The rows of Y fall into 4 groups, and each row is roughly a mix of its group's hidden directions.
Y:
[[-21 -20 -39   1 -13 -19   6 -13 -16 -36  25  35 -25]
 [ 18  17  -9  33 -13 -10  14  13   1  48  -6 -42  22]
 [ -7 -15  -5  20 -39 -44  24  19 -20 -12  22 -17 -24]
 [-21  -9 -21  32  -2  18  18  13   2 -60  22 -14   3]
 [  4  27   2   0  -2 -26  -4  39  -8  34  -5 -52   8]
 [ 22  16  42 -17 -31 -21  27  26   9  13 -15 -24  17]
 [-14 -21  -4 -25  14 -11  21  19   9  43 -19 -25 -41]
 [ 18  -9  50   5 -29 -19  22  26 -10  28  14 -22   8]
 [ 28  15 -28   3 -22   0 -12 -24  -1  50   2  32  22]
 [ -7 -29  -4  24 -24   3  12 -13   1 -55  23  31 -12]
 [ 26  28  31  -9 -34   0  32  11  16  -7 -17 -14  37]
 [ 17 -23  52  -6 -16 -13  31  21  32   7 -22  -8   1]
 [ 13  19  13  16 -36 -15  19  42  -2  -1  15 -37  26]
 [ 22  44   0   2  18  -6 -22 -14   4  19 -25  -6  50]
 [-10  -3  -5 -31  44  20 -30  -7   4  40 -19   1 -25]
 [ 18  -8  41 -28 -11 -19  22 -17  19  21 -42   9 -14]
 [-19 -21  -1  23 -23 -19  31   9 -11 -53  19 -11 -20]
 [ -1  20 -21  12  -7  32 -17 -32 -17 -39  22  29  22]
 [  6  37  -7   5  -9   8  14  19 -19  37   5 -50  23]
 [ 11  44  20 -12 -27  -6  10  17  -8 -37   4 -15  39]
 [  0  18 -36  18 -15  -7  27   4 -27   6  36  -3  44]
 [ 29  16  34   8   1  10 -33 -39  14  13 -38  10   3]
 [  7  13   2 -41  30  18   3 -15   6  53 -25   8  14]
 [ 20   5  32 -17  -4 -18  26  22  16  45 -23 -22  21]
 [-29  -8 -28 -25  31  33  -4 -14   0 -38   8  28 -11]
 [ 11  10  24  15 -29  -7  37  -4  15 -52 -15  -7  24]
 [-11  32  14 -41  16  12   7 -20  -9 -49 -15  10  19]
 [ 24 -27  -5  36 -43 -22  10 -16   0  33  12  22  -9]
 [ 24 -25  11  36  -7   0   8  -9  14  61 -11  -8  -2]
 [  3   9 -13  -4 -11 -22 -14 -53 -19 -25  -4  45  -5]
 [ -3  52  12 -25   6  -3 -15  28 -17 -12   0 -36  26]
 [ -1  16 -19  -8   0 -27  35  39  -1  24   6 -29  37]
 [-20 -43 -11  25  -8  -8  -3  28   3 -26  29  -1 -38]
 [-26 -27   5  19   7  26 -13  14 -15 -14  26 -25 -49]
 [-13  -7 -18 -16  31 -28 -22 -39 -29  12   2  35 -12]
 [ 35  26  25   7 -14  22  -3 -38  11  22 -29   7  28]
 [-24  -4 -22  -2  26  26 -42  -1  -5  -1   0 -12 -50]
 [-29 -32  15 -36  37   1   4  -3  -2  -2 -12   4 -45]
 [  9  17 -11   3 -21 -10  19 -31 -24 -22  22  36  43]
 [  2   2  11 -40  28  -9 -17   1  -1  58 -22  -3 -16]
 [-17 -26 -12  -8  20   7 -32 -19   8 -32  -2  38 -38]
 [-27 -14 -19 -35  30  23 -19  -7   1 -29   9  36 -22]
 [-20 -26 -47  33  21  16 -24  -5  -4  -8  27  16 -16]
 [-15  18 -29 -10  48  27 -28 -35  -8  -7 -11  14   6]
 [  2   3  38 -28  24  -7  10   1  21  15 -50 -25 -14]
 [-12 -56  -1  13 -13  -4  15  30  19 -13  22  13 -33]
 [-26 -27  -4  22   6  -6   3  43   2 -29  19 -33 -29]
 [ -5  -4  -7  10  19 -20  14  49  11  31  -3 -47  11]
 [-13  18 -42   5  27  39 -27 -13  -7 -18  19  17  23]
 [-10 -19 -23  -2  39  16 -23  -4   4  55  -7  -3 -26]
 [ -6  27 -19  26   6  21 -43 -32 -32 -21  17   1   0]
 [  7   2   9  21  29  40 -38  28  30   5  -2 -16  22]
 [ -5  18 -21 -30  36   2 -32 -22 -22  41  -1  18   5]
 [ -6  21 -42   3  16 -48 -21  24 -14  19   8 -12  21]
 [ 13  -7  15   4 -36 -15  48  33  28 -16  -4 -11  22]
 [ 19  25  16  13 -21 -13  29  26   8  14 -11 -43  35]
 [ 13  29   9  -4 -38  11  41 -10 -27   0  20  -6  36]
 [ 13  -4  56 -16  -9 -26  22  25  16   7 -25 -24   1]
 [-30 -23 -42 -11  -1  22  31  25  -4   2  29  -7 -26]
 [ 24  43 -22  20 -15  18 -11  -2   5   3   4  -2  54]
 [  8  -1  18  10 -33 -26  12  51  -4  19  19 -36  -1]
 [ -6  21   6 -11  43  21  -7  21   9  28 -22 -45  14]
 [  7 -19  24   8 -34 -50  32  29   5   3  -2 -18 -13]
 [ 14  12  30 -19 -16 -23  10  40   1  41  -6 -34   4]
 [ -6 -27   3  10 -42 -18  32  18 -13 -27  40  13  -8]
 [ -4   8  -6 -23  -8  11 -17 -30 -16 -40  19  53   5]
 [ 25  40  19  25  -7 -16 -35 -31 -14 -10 -13  -1  30]
 [ -8  16 -14  -9  34  55 -33 -30  -9   6   1  10   1]
 [  7 -24  12  10 -31 -32  27  30   6 -26  29  20  24]
 [  5 -26  53  21 -14   4  -1  24  17 -15  -6 -28 -30]
 [ 13 -22  14  24 -15 -14  29  27  21  41 -13 -35  -7]
 [ 11  24  21  -8 -10 -14  28  30  -2  31 -10 -47  24]
 [ -3 -36 -16  30  -7  23  -3  32  17  34  19 -16 -28]
 [ -8  11 -36   6   7  23 -37 -41 -18 -15  12  32 -10]
 [ 25  43  30 -12 -30  -2  20 -18 -20   9  -7 -10  35]
 [ 24  34  11  11   1   0 -11  18   7  41 -15 -37  35]
 [ 31 -14  27  -5 -34 -20  33   5  31  10 -15  25  23]
 [ 11  -9  17   5 -44   4  46  23   6 -20  26   5  27]
 [-14 -43  11  11 -11 -22  16  44   6  -6  20 -17 -33]
 [  7  -5   8 -41   0  37  39   1  13  25   5  26  28]
 [-12  -7 -45   3  10   0 -21 -28  -9 -26  18  49   0]
 [-12   0 -31  45  17  41  -1   5  18 -28   1 -27   7]
 [-36 -15 -14 -12  32  16 -27   4 -10 -25   7  -6 -49]
 [ 23 -12  41 -17 -15 -22  33  18  33  12 -25   4  20]
 [ 18   0  21 -21  11   2  15  -3  22  58 -39 -11   1]
 [  8  41   4  -6  29  29 -13   8  10  15 -20 -29  42]
 [-29  -1 -37  16  20  15 -35   0 -28 -10  28 -11 -31]
 [ -8  23 -19  11  13  29  -4  24 -19  34  18 -49  10]
 [ -3  44 -33  13  12  -4 -13  -5 -30  -6  18 -12  45]
 [ 14   9  -6  31 -47  -9  18 -17  -6 -41  17  18  23]
 [-18 -24  31   1  -3  -1  25  41  -6  -9  15 -42 -27]
 [-24 -12 -11  -9  22   9 -32 -25 -13 -40   7  29 -35]
 [ -4 -56 -15  25  -4   6   4 -10  14  19  10  25 -39]
 [  8 -23  20  20  14  -5  -5  23  14  56 -12 -34 -16]
 [ 27  -3  42 -16 -28 -33  26   1  19  -1 -20  19  22]
 [  7  28 -31  -1  11  13 -40 -45  -8   0  -9  32   9]
 [-21  23 -33 -11  17  16 -30 -33 -33 -25  14  17 -11]
 [ 27  25 -15  31 -12  29 -23  -2  17   4   7  10  49]
 [ 19   6  -6  49 -46 -23  19  11  -4   3  14 -22  18]
 [ 20   3  12   8 -40 -40  27  -3  13 -34  -7  20  25]
 [-31 -38 -14 -10  25  22  -3  -3   5 -35  13  24 -35]
 [-19 -16 -25  14 -14  29   6   0  -3 -53  34  20 -10]
 [ 25   9  40 -28 -16 -29  20   5  24   9 -35   6  19]
 [-11 -17  -7 -19  23   7 -15 -47  -3 -18  -9  49 -20]
 [  9  -5  20  30 -28  -7 -13 -10  -1 -59  17  24   9]
 [ 21  10  27 -30   8 -30   5  -1  32   9 -46  13  22]
 [  7  -1   2  23 -46 -51  26  10  -1 -30   0 -10  -5]
 [ -3   7  -2 -42  21   6 -23 -40 -12   1  -8  48  -5]
 [-13 -15 -32   7  18   9 -17 -44 -12 -19  12  47  -8]
 [-24   7 -44  -4  15  59   1  -5 -10  -6  23  -2  -6]
 [ -1 -31  35  -1 -33 -32  13  31   3 -14  11  -5 -34]
 [ 15  27  -6  28 -21 -21   7  29  -5  27   1 -48  23]
 [  5   3 -25   6  15 -12 -45 -38   1 -13  -7  48   3]
 [ 29 -13  14  27 -24 -22   2  -2   5  62  -7  -6  -2]
 [ 22  37  28  20  -1  -6 -24   0 -19  30  -5 -37  27]
 [  4 -21   8 -26   7   2   1 -47   7   0 -18  54 -17]
 [ 12  22  13  16 -40 -11  19  39  -4 -17  19 -31  28]
 [  0 -34  43 -23   2  -8  17  20  35 -11 -27   3 -26]
 [-30 -25 -35   7  -3  20   3   1  -6 -38  27  12 -38]
 [ 20  17  29 -23  22  -4  -9 -11   7  51 -35  -8  15]
 [ 26  43  -6  12 -43 -18   7  -9 -11  -7   4   2  43]
 [ 18  22 -33  36 -14   5  -4  17   5  40   8 -25  31]
 [-25  -9 -25  -9  42  24 -43   2  -9  12  10   1 -32]
 [ -9 -12 -19  49 -20 -22   7  26 -14 -22  35 -23   1]
 [-14 -34  -7  -3  12  14 -27 -16  14 -28  -1  37 -44]
 [ 14 -32  31 -27 -13 -22  29   5  23  -2  -3  44  13]
 [  0  15  33 -35  15  -2 -16  13  14  14 -41 -31 -28]
 [ 10  -9  44 -26 -17 -47  24 -14   0  -8 -23  15  -9]
 [  3   8 -13 -14  -7  21 -27 -19   4 -39  15  55  14]
 [-12  16  20 -52  11  -5  12 -30 -15 -35 -17  23  -4]
 [  3  -1 -47  30  -6  -7   1  32   4  42  19 -20  15]
 [  2  22 -21  25  -9   7 -26 -30 -11 -52  11  24  19]
 [ -1  10 -23  20 -45 -44  26   0 -24 -19  16 -10  -4]
 [-23  -3 -43  25  15  27 -30  -7 -24  -5  31  -5 -22]
 [-25 -52   4  -5  12  -7  20 -10  -3  -6   3  11 -53]
 [ 29  17  37 -22  -5 -10  -5 -23  24   9 -46  18  15]
 [-20 -29  15  -7  18 -19  -3 -24   0 -45 -15  20 -39]
 [ 17  18  19  20   4   4  -2  41  19   9  -2 -35  47]]
One row of each group comes first, with its name. Which group is each row after those in?
[-17 -20 -20 -11  33  18 -26 -36  -3  -7  -2  39 -28] : W
[  2  19 -11 -20  -2   7  38  18   0  52 -11 -37  10] : Q
[ -3 -37  15  61   3   2  -8  -6 -14 -18  33  -2  -2] : L
[ 28  38   3  28 -12   9  -3   7   8  19  -8 -28  50] : G

[-20 -12 -22  -1   6 -29   7  26 -21  38  11 -35 -34] : Q
[  2  37 -27  37 -16  -6 -23 -21 -21 -39   8  -9  15] : Q
[-24 -31 -16   8   1  11 -14 -11  -4 -43  19  25 -43] : Q
[  9 -13 -29  19 -13  20  -7 -38   5 -13  15  54  10] : L
[-14 -18 -27   6  -6  -9 -10 -16 -11 -46  29  47  -6] : Q
[ 25  35 -16  24  -9   7   0   3   4  41  -7 -25  43] : G
[ 10  37 -33  -7   5 -19  -8  20   1  45 -12 -25  26] : L
[-24 -45 -18  31  14  -7 -14  11  -3  -4  18  -6 -47] : W
[ 27  23  28  21 -20 -21  11  21  20  -4 -19 -27  41] : Q
[ -4  53  -6 -21  -1   4   6  -1 -13 -43  -4 -12  38] : G
[  9  14  11 -31  17   3  -9  16   4  64 -19 -21   0] : W
[ 22 -26  23   8 -47  -6  38 -11  21 -11  -3  29   0] : W
